In the rows, 128 means zero.
One turn moves every row onto another: examples first, then more rows asked
Z_664: [118 115 115 132 123 134 119 132 110 146 139 116 148 125 110 155 122 127 125 107 135 124 130]
Z_749: [125 150 136 112 135 136 103 123 113 120 117 126 138 90 108 121 113 143 127 144 147 102 127]
Z_959: [107 137 123 101 155 130 148 144 123 135 118 108 124 124 110 136 131 136 112 127 156 94 90]
Z_940: [114 131 141 107 151 149 136 126 107 140 131 85 159 98 125 118 136 112 103 138 153 112 125]
Z_202: [104 124 114 114 120 119 123 127 130 138 123 121 136 127 117 153 126 120 111 114 160 102 116]
Z_818: [113 153 139 111 129 149 154 119 111 151 119 98 150 114 138 130 142 123 102 118 151 107 117]
Z_438: [125 145 121 118 159 135 111 113 106 138 139 107 158 104 101 107 130 127 95 134 125 93 118]
Z_161: [124 132 141 129 173 146 136 135 97 140 112 98 140 96 93 120 130 129 127 119 142 95 123]
Z_583: [111 108 116 107 107 138 131 123 109 135 141 104 135 108 118 123 116 123 120 138 117 123 111]
Z_119: [137 165 127 135 125 143 134 125 116 155 133 99 160 115 125 147 108 119 93 137 135 92 96]
Z_803: [122 138 121 112 148 147 141 132 118 113 121 99 143 108 108 145 160 120 115 138 146 125 99]
Z_835: [126 142 123 125 122 135 146 135 119 131 125 117 144 99 131 166 153 137 114 135 140 123 101]
Z_479: [122 144 139 122 147 130 111 107 116 110 140 113 146 85 111 130 116 135 123 157 123 106 101]
Z_791: [103 128 107 116 134 126 122 121 128 134 117 107 133 127 117 156 123 129 103 119 156 113 96]
Z_967: [111 124 137 125 134 154 154 128 100 130 140 111 144 119 113 148 111 122 144 115 104 109 121]
Z_709: [132 142 111 141 129 129 131 139 109 138 133 90 179 100 138 141 122 135 131 138 145 101 103]
Z_796: [143 126 108 126 139 132 146 148 100 118 125 99 160 95 108 137 137 139 131 123 128 78 120]
Z_409: [129 156 140 118 139 111 141 114 129 108 140 123 151 94 109 129 114 113 128 123 157 87 116]
Z_338: [123 137 101 103 121 133 133 121 131 143 143 100 131 105 90 145 144 119 119 127 133 110 116]
Z_257: [126 126 131 135 150 120 116 122 118 134 135 136 166 91 131 148 113 127 108 137 140 86 92]
Z_841: [131 142 125 124 116 127 136 139 118 121 114 104 134 126 110 124 94 116 110 141 154 103 87]
Z_836: [116 158 127 117 147 147 126 130 105 142 112 120 146 126 109 105 132 135 103 134 126 101 130]
Z_116: [125 137 147 125 118 134 134 120 105 119 126 101 147 118 119 138 122 152 137 126 131 85 145]
Z_45: [129 137 141 114 148 145 155 109 113 131 145 120 140 109 114 149 104 128 124 119 114 88 77]
Z_887: [133 134 140 121 144 119 162 142 105 112 146 127 153 112 119 112 110 119 113 125 131 106 91]
Z_213: [130 141 159 124 131 122 147 100 123 124 162 108 148 94 108 136 119 111 126 129 134 103 112]
Z_654: [119 121 124 144 158 127 110 121 109 131 116 118 169 91 116 123 113 116 130 134 139 95 119]
Z_367: [121 143 93 129 115 125 139 132 117 139 139 117 141 91 105 151 130 122 118 123 108 102 119]
Z_961: [104 139 135 106 162 137 153 135 124 142 116 93 120 116 107 141 125 131 110 137 150 96 106]
Z_239: [131 127 132 126 150 117 125 112 132 146 143 131 161 100 121 142 101 122 114 141 139 86 91]
Z_467: [115 143 145 116 142 134 151 109 116 143 148 119 146 104 133 147 105 130 120 123 123 79 83]
Z_375: [110 140 134 117 164 151 143 147 96 141 113 94 134 91 103 120 119 125 133 124 146 93 113]
Z_768: [114 143 144 132 136 151 153 128 100 141 143 122 136 123 109 141 115 129 138 113 100 102 109]
Z_507: [120 123 119 115 115 134 147 137 91 138 144 108 142 85 122 117 95 123 117 120 114 107 107]
Z_826: [135 151 145 123 128 156 139 122 101 121 115 110 138 119 116 150 115 141 96 137 112 82 113]
Z_402: [133 147 125 140 118 112 126 128 117 127 132 106 154 138 110 122 119 138 136 119 154 103 115]
Z_706: [111 120 129 135 112 143 119 134 102 134 126 126 137 120 112 150 118 124 136 112 129 123 127]
Z_6: [121 133 123 145 161 132 116 138 104 139 121 119 165 85 104 129 120 108 125 124 137 88 128]
Z_312: [137 130 125 108 125 137 157 146 111 127 119 97 130 99 97 134 106 114 107 134 135 72 117]
Z_679: [131 120 137 128 128 130 149 116 103 117 149 120 149 127 109 116 131 112 112 116 112 118 97]

Z_202 -> Z_959
Z_664 -> Z_791
Now these:
Z_438 -> Z_479
Z_709 -> Z_119
Z_835 -> Z_818

One turn moves every row onto another: examples first, then more rows asked
Z_753: [121 113 143 113 113 128 150 115 114 152 152 129]
Z_979: [99 111 153 153 131 139 105 140 119 120 142 147]
Z_812: [98 100 133 123 127 144 151 122 129 122 128 132]
Z_559: [106 118 142 138 127 114 122 150 114 113 146 128]
Z_880: [132 135 150 136 139 119 133 138 118 133 167 138]
Z_790: [135 103 147 161 136 136 105 136 124 139 162 141]
Z_159: [110 97 141 156 128 137 106 148 121 116 142 136]
Z_480: [94 105 129 122 123 147 145 121 130 126 129 131]
Z_286: [127 117 153 161 142 130 112 129 128 144 162 142]
Z_15: [118 109 151 116 111 134 153 117 121 148 146 125]
Z_252: [117 113 141 111 113 132 152 116 118 150 153 127]
Z_234: [130 130 143 142 141 112 133 141 124 131 163 130]
Z_493: [133 102 134 117 121 137 116 109 106 154 165 146]
Z_43: [129 105 126 121 127 142 118 106 112 157 166 147]
Z_712: [105 98 115 130 136 156 112 110 125 132 141 152]
Z_721: [142 118 147 145 132 120 133 143 123 136 166 127]
Z_287: [101 105 151 158 129 131 101 140 119 126 144 141]
Z_592: [126 121 153 157 144 138 108 129 124 140 162 151]
Z_456: [96 105 134 124 122 143 148 120 130 126 125 131]
Z_62: [107 97 117 134 139 154 113 110 126 130 136 153]
Z_951: [108 91 117 132 141 154 115 113 121 127 139 153]
Z_927: [131 98 130 124 130 140 118 106 107 155 165 151]
Z_933: [116 98 113 128 139 153 108 112 123 127 143 154]
Z_794: [122 107 147 115 117 131 154 116 115 151 154 129]
Z_228: [131 105 125 124 130 139 115 104 110 155 163 150]
Z_366: [118 111 142 140 125 121 133 155 120 113 145 122]
Z_5: [104 125 151 133 126 120 130 150 113 113 146 132]
Z_426: [101 104 131 127 130 150 145 121 136 121 125 134]

Z_794 -> Z_927
Z_480 -> Z_252
Z_493 -> Z_933
Now these:
Z_592 -> Z_979
Z_790 -> Z_159
Z_286 -> Z_287
Z_753 -> Z_228

One turn moves every row onto another: examples first, then more rows asked
Z_990: [149 137 89 154 112 133 118 144 150 125 135 138 152]
Z_232: [133 111 100 126 142 129 101 131 143 159 150 131 116]
Z_92: [135 130 88 142 107 136 131 132 145 112 127 145 147]
Z_219: [119 111 111 121 132 133 117 128 146 153 121 136 109]
Z_983: [144 108 101 130 142 128 95 114 133 149 150 134 122]
Z_975: [128 135 105 132 144 157 123 130 149 155 136 117 109]
Z_525: [134 134 91 121 120 126 135 116 141 118 128 105 159]
Z_105: [119 119 91 117 143 147 119 116 137 144 151 128 112]
Z_655: [144 143 94 151 115 137 129 140 147 115 124 140 144]
Z_261: [130 125 118 146 116 142 129 143 154 125 128 99 144]
Z_863: [138 133 104 133 154 145 117 132 140 152 144 124 105]
Z_555: [152 122 106 131 112 120 145 129 134 127 113 114 147]
Z_616: [126 115 110 122 143 131 121 126 135 144 129 140 101]
Z_588: [158 122 84 139 130 119 113 117 128 141 146 123 161]
Z_28: [116 123 93 121 137 157 121 120 148 152 146 118 117]
Z_327: [123 116 119 139 110 137 132 138 152 120 122 107 142]
Z_473: [165 144 100 147 144 122 122 125 129 134 127 122 147]
Z_417: [141 117 114 129 145 130 114 112 127 136 127 142 106]
Z_74: [137 124 82 124 129 124 128 101 124 121 135 129 154]
Z_524: [154 115 95 131 108 118 128 130 139 138 133 108 161]
Z_313: [127 110 108 127 133 131 103 135 152 164 135 129 118]
Z_953: [128 114 114 143 111 135 120 142 156 128 134 102 150]
Z_171: [151 147 101 135 129 125 129 131 145 127 125 99 157]
Z_988: [120 116 110 137 110 142 128 134 153 121 135 101 148]
Z_895: [137 132 81 144 108 136 119 134 150 119 140 138 156]
Z_318: [131 119 95 121 145 146 114 100 128 133 149 131 116]
Z_993: [152 131 100 135 133 123 141 113 119 121 114 134 138]
Z_886: [151 134 106 138 156 144 108 116 133 144 145 125 113]

Z_313 -> Z_975
Z_616 -> Z_105
Now these:
Z_588 -> Z_473
Z_327 -> Z_988
Z_555 -> Z_525
Z_886 -> Z_417
Z_92 -> Z_895

